The rows of T fall into 3 groups, and each row is roughly a mix of its group's hidden directions.
T:
26, -33, -4, 8, 8, -20, -21, -8, -12, -21, 18, -16
0, 18, 43, -21, 7, 19, -12, 1, 24, -2, -9, -11
-17, 4, -9, 1, 11, -33, 25, -21, 19, -2, -20, 23
-8, -20, -14, 33, -10, 7, 20, -8, -18, -20, 25, 15
10, -12, -2, -12, 0, 22, -7, 39, -10, -7, 4, 37
8, -23, 34, 4, 8, -8, -14, -9, 13, 24, -32, 6
-19, -39, 11, 16, 3, -33, 1, -9, -9, -17, -11, 7
-4, 16, -20, 7, -4, 47, 9, 20, -6, -3, 22, -3
-17, -25, 30, -4, 7, -9, -33, -12, 13, -6, 23, -3
-19, -12, 26, 11, 14, -9, -8, -21, 31, -6, -7, -28
18, -4, -4, -6, -5, -26, -12, 39, -4, 25, -2, -24
19, 37, -12, 17, -13, -5, 4, -12, 34, 1, -16, 0
-24, -3, -11, -2, -18, -30, 6, -22, 15, -17, -26, -18
-3, 2, 21, -30, -6, -9, -9, 29, 26, -25, 17, -5
-8, -21, -7, -20, -4, 24, -25, -15, -10, -22, -30, 11
-18, 0, -6, 6, 32, -11, 29, -4, -5, -30, -25, -9
-28, -20, 12, -16, 26, -30, 20, 12, 2, -15, -5, 4
-7, 11, 31, 2, -18, -5, -1, 21, 7, 39, 13, -18
-26, -31, 21, -3, -5, 2, -4, 9, 15, -28, 14, -24
19, 5, -23, 7, -8, -15, -21, -5, 35, -23, 21, 7
-5, -21, 18, 9, -10, -48, 12, 23, 4, 6, 3, 2
14, -17, 25, -20, 14, -5, -1, -16, -37, 9, -20, 10
-16, 21, 1, 4, -18, 16, 14, 16, 28, 21, -6, -32
-13, 16, -6, 27, -20, 31, 29, 4, -6, -3, 11, -19
-7, -38, -18, 31, 3, 19, 7, -17, -17, 3, 12, 8
17, -26, -4, -24, 30, -23, -13, -19, 1, -6, -20, 10
3, 10, 5, -5, 9, 6, 3, -33, 2, -15, 20, -44
-4, -32, -6, -7, 35, -7, -15, 13, 7, 30, -7, -15
13, 24, -15, 9, -30, 20, 17, -17, 2, 28, 6, 15
-6, -36, 12, 24, -3, -25, -16, -27, 13, -8, 2, -8
-21, -27, 2, -2, -49, 1, -6, 1, -3, 16, 2, -6
28, -40, 7, -2, 1, 11, 10, 32, -4, -12, -11, -5
0, 4, -13, -19, 16, -29, 1, 3, 14, 2, -11, 44
-17, 15, 32, 10, 26, 4, 24, 1, 18, -21, 14, 7
-1, -19, 24, -11, -1, 35, -21, -9, -16, -12, -3, -28
-12, -13, 18, -14, 40, -9, -16, 1, 29, -2, -17, -9
-1, -5, 7, -18, -20, -22, -39, 21, 9, 12, -6, 22
-3, 20, 2, -33, 9, 6, 7, 27, -16, -16, 33, -3
-14, 22, 3, -29, -1, 17, 14, -3, 4, -44, 2, 5
-9, -4, -11, 24, 27, -7, 5, -2, -20, -6, 17, 41
18, 33, -18, 1, 16, -10, 24, 25, -10, -4, 24, 5
5, -32, -22, 43, 11, -10, -2, 1, -4, 15, 12, 0
-30, -1, -4, -4, 6, -8, 6, -33, -11, -3, 32, 24
5, -4, 40, 1, -22, 0, -1, 31, -8, -5, 26, -11
-22, 32, -4, 15, -8, 11, 19, -27, -1, 5, 20, -23
-11, -38, -29, -5, 1, 21, 7, -20, 14, -13, -17, -2
1, 6, 18, -5, -1, -36, 12, -11, -25, 24, 18, -22
3, 2, -38, 8, 2, -25, -11, -24, 4, -3, -31, 12
-5, -27, 1, 17, -9, -4, 7, -14, 26, -19, -35, -18
10, 31, -27, -9, 1, 25, 17, -10, -22, -10, 17, -14
-25, -23, 7, -1, 28, -16, 22, 19, -19, -18, 15, 2
11, 36, -27, 0, -20, -7, 25, 7, 8, 16, -15, -13
21, -10, 7, -19, 14, -16, 21, 26, -13, -18, -26, 17
-19, -11, 4, -8, -5, 32, -5, -28, -32, -6, 14, -17
9, 36, 20, -22, 13, 25, -13, 10, -2, -1, -10, -23
21, -42, 0, 14, -8, 4, -4, -20, 5, -22, -24, 0
-4, -13, 8, -18, 13, -15, -3, 21, 43, -16, -11, -18
-3, -35, 2, 7, -13, 0, -8, -15, -41, -3, 20, 8
-22, -17, 6, -7, 13, 23, -14, -37, -20, -20, -11, 0
-20, 28, -16, -21, -9, 21, 12, -5, 15, -10, -24, 22
-7, -1, 15, 41, 1, 1, 7, 0, -19, 29, 19, -21
-8, -8, 1, -9, 48, -3, -18, 10, -9, 28, 12, 0
-22, 23, -16, 5, -15, 22, 8, -24, 3, 5, 5, -35
-12, 13, 11, 33, 18, -15, 29, 3, -5, -21, 22, 13
12, 29, -14, 17, 0, 7, 9, -12, 29, 33, 10, 16
-19, -16, 20, 11, -27, 16, 2, -7, -14, 16, 24, -29
-24, -33, 15, -6, -8, 24, -28, -19, -14, -2, -2, 9
-26, 6, -17, 0, -13, 32, -2, -25, 13, -13, -23, -18
-21, 37, -7, -8, 21, -29, 4, 12, -8, 8, 11, 18
-1, 29, 9, 21, 4, -10, -29, -13, -3, 26, -6, -28
-10, 18, 10, -7, -38, -14, 3, 9, 21, 28, 12, -18
-17, 32, -7, -9, 6, 28, -10, -32, -2, -20, -10, -9
2, -31, -31, -14, 8, 4, -24, -9, 18, -1, -26, -12
-5, 9, -18, 6, 1, -9, 21, -14, 1, -26, 45, 9
7, 48, 5, 4, 3, -1, 18, 21, 19, 2, 19, -8
-8, 2, 2, 8, 9, 7, -34, -39, -11, 12, 28, 8
3, -16, -12, -15, -48, 14, -6, -9, -11, 10, -22, -1
14, -30, -4, 24, 23, 17, 22, -6, -22, -15, 1, -13
-4, -36, 19, 1, 11, -21, -8, 9, -13, 31, 0, 23
12, 27, 13, 0, 5, 24, 17, 15, 7, -21, 27, -25
-29, -12, 1, 12, -10, -2, 8, -26, 12, -3, -38, -21
52, 9, -13, -2, 9, 0, 6, -10, 18, -19, -7, -7
26, 9, -2, 27, 15, -11, 6, -2, 43, 0, -10, -11
-8, -13, -19, 21, 0, 13, 7, -27, -31, -30, -12, 3
3, 27, 10, 32, -3, 5, 11, -35, -18, 8, -14, 14
11, -5, 7, -13, 39, -13, 0, -35, -5, -14, 19, -13
-11, 45, 5, -22, -12, 20, -13, 11, 19, -7, -10, 4
-4, -10, 0, 31, 7, -8, -5, 1, -40, -8, 30, 14
6, 29, 22, -16, -24, -13, -5, 15, -34, -13, 1, -3
-3, 21, -19, -9, -29, 36, 8, 16, 4, 7, 15, -20
-5, -22, -8, -4, -1, 27, -4, -29, 22, -18, -30, -8
-14, 14, -36, 25, -23, 15, 9, 0, 23, -9, 2, -15
9, 7, 2, 2, 1, -23, 10, -26, 12, 23, 1, -43
-8, -2, 16, 13, -14, -32, -4, 1, -18, -31, 22, 22
-19, 21, -21, -25, -24, 25, 15, 4, -21, -3, -2, -14
-2, 14, 29, -13, 12, 15, -6, 29, 5, 26, -27, 10
2, 31, 2, -32, 15, 15, 17, -15, 19, -23, 2, -10
19, 43, 18, 4, -6, 2, -26, 6, -24, -3, 10, -3
-18, -25, 14, 11, -7, 43, -16, -16, 5, 7, -11, -10
21, 20, 22, -18, -11, 1, -11, 25, 22, 3, 2, -31
-5, -6, 12, -10, 23, -6, 3, 28, 22, 30, 31, 4
-1, 39, 23, -15, 14, 12, 1, 17, -8, 6, 30, 7
-3, -1, -6, -5, -26, 13, 22, 10, -13, 18, 40, 21
10, 8, 18, -12, 25, 14, -36, 11, -8, 29, 8, -12
-2, 17, 12, -30, -9, 3, -22, -6, -13, -39, -17, -5
-3, 5, 14, -1, -41, -8, -7, 9, 11, 16, 23, -32
21, -5, -16, -11, 9, 26, 9, 7, 4, -44, -17, -2
-23, 7, 18, 12, 17, 13, 1, 0, 20, 26, -36, 0
8, -27, 0, 9, 1, -22, 23, 30, 1, 21, -2, 27
14, 21, -10, 5, -9, 26, 1, 0, -11, 43, -17, 15
8, 18, -4, -5, 28, -36, -28, 8, 16, 0, -19, -8
52, -5, 13, 1, 11, 1, 15, 19, -11, 13, 3, 4
-28, -28, 21, -16, -16, -21, -23, -11, 9, -1, -18, 3
6, -1, -9, 33, -18, -34, 2, 14, 3, 30, 6, -8
-18, -16, -2, -28, 1, -20, -1, -15, -22, -15, -35, 3
-8, -18, -5, -19, 4, -36, 2, -7, 5, 5, 17, 38
1, -35, 17, 27, 10, -26, -16, 2, 24, 11, -5, -5
-2, 19, -21, 41, 12, 16, 4, 8, 20, 4, 25, 1
-17, 20, 22, -2, 31, -24, 15, 14, -8, -2, 22, 16
17, -8, 18, -1, 13, -38, 7, 4, 24, -21, 10, -23
-9, 10, -2, 6, -6, -21, 24, 6, -17, -47, -10, -3
-15, -16, -22, 14, 8, 5, -8, -6, -20, -9, -18, 43
-1, -1, -11, 16, 24, -42, -11, -21, -7, 15, 10, 18
5, -24, -16, 1, -18, -30, 4, 1, 33, 6, -26, -6

One row of each group comes first, with its name. Which group is each row after those in?
-3, -7, -24, 4, -13, 9, 14, -31, 19, 29, -2, 27	<23>
-1, 40, -2, 21, -7, -14, 3, 28, 12, 26, 0, 8	<81>
-15, 19, -6, -9, -5, -13, 6, -34, 15, -11, -9, -38	<79>

-3, 14, 33, -32, 16, 12, -15, 3, 22, -6, -18, -15	<23>
-37, 23, -13, 15, 6, -11, 21, 2, 22, -10, -9, -21	<79>
23, 32, 8, 16, -27, 6, -10, -15, 1, 30, -3, 7	<23>
-23, 10, 6, 4, -3, 12, -23, -31, 27, 20, -20, -10	<79>
12, 11, 7, -24, 6, -34, -27, -19, -8, 12, 6, 23	<79>
-18, -5, 28, -23, -25, 8, -4, 10, -4, 33, -6, -20	<79>
-12, 2, 14, -5, 34, -22, 5, 28, 11, -12, -15, 25	<79>
-6, -28, -10, -22, 20, -3, 5, -18, -7, -21, -3, 36	<81>
-8, 16, 4, -22, 5, 43, 0, -3, -1, -35, -4, 4	<81>
-21, -9, 14, 9, 32, 21, 5, -6, -5, -15, 34, 17	<23>
7, -14, 30, 12, 18, -32, 24, 19, 2, 12, -13, -10	<79>
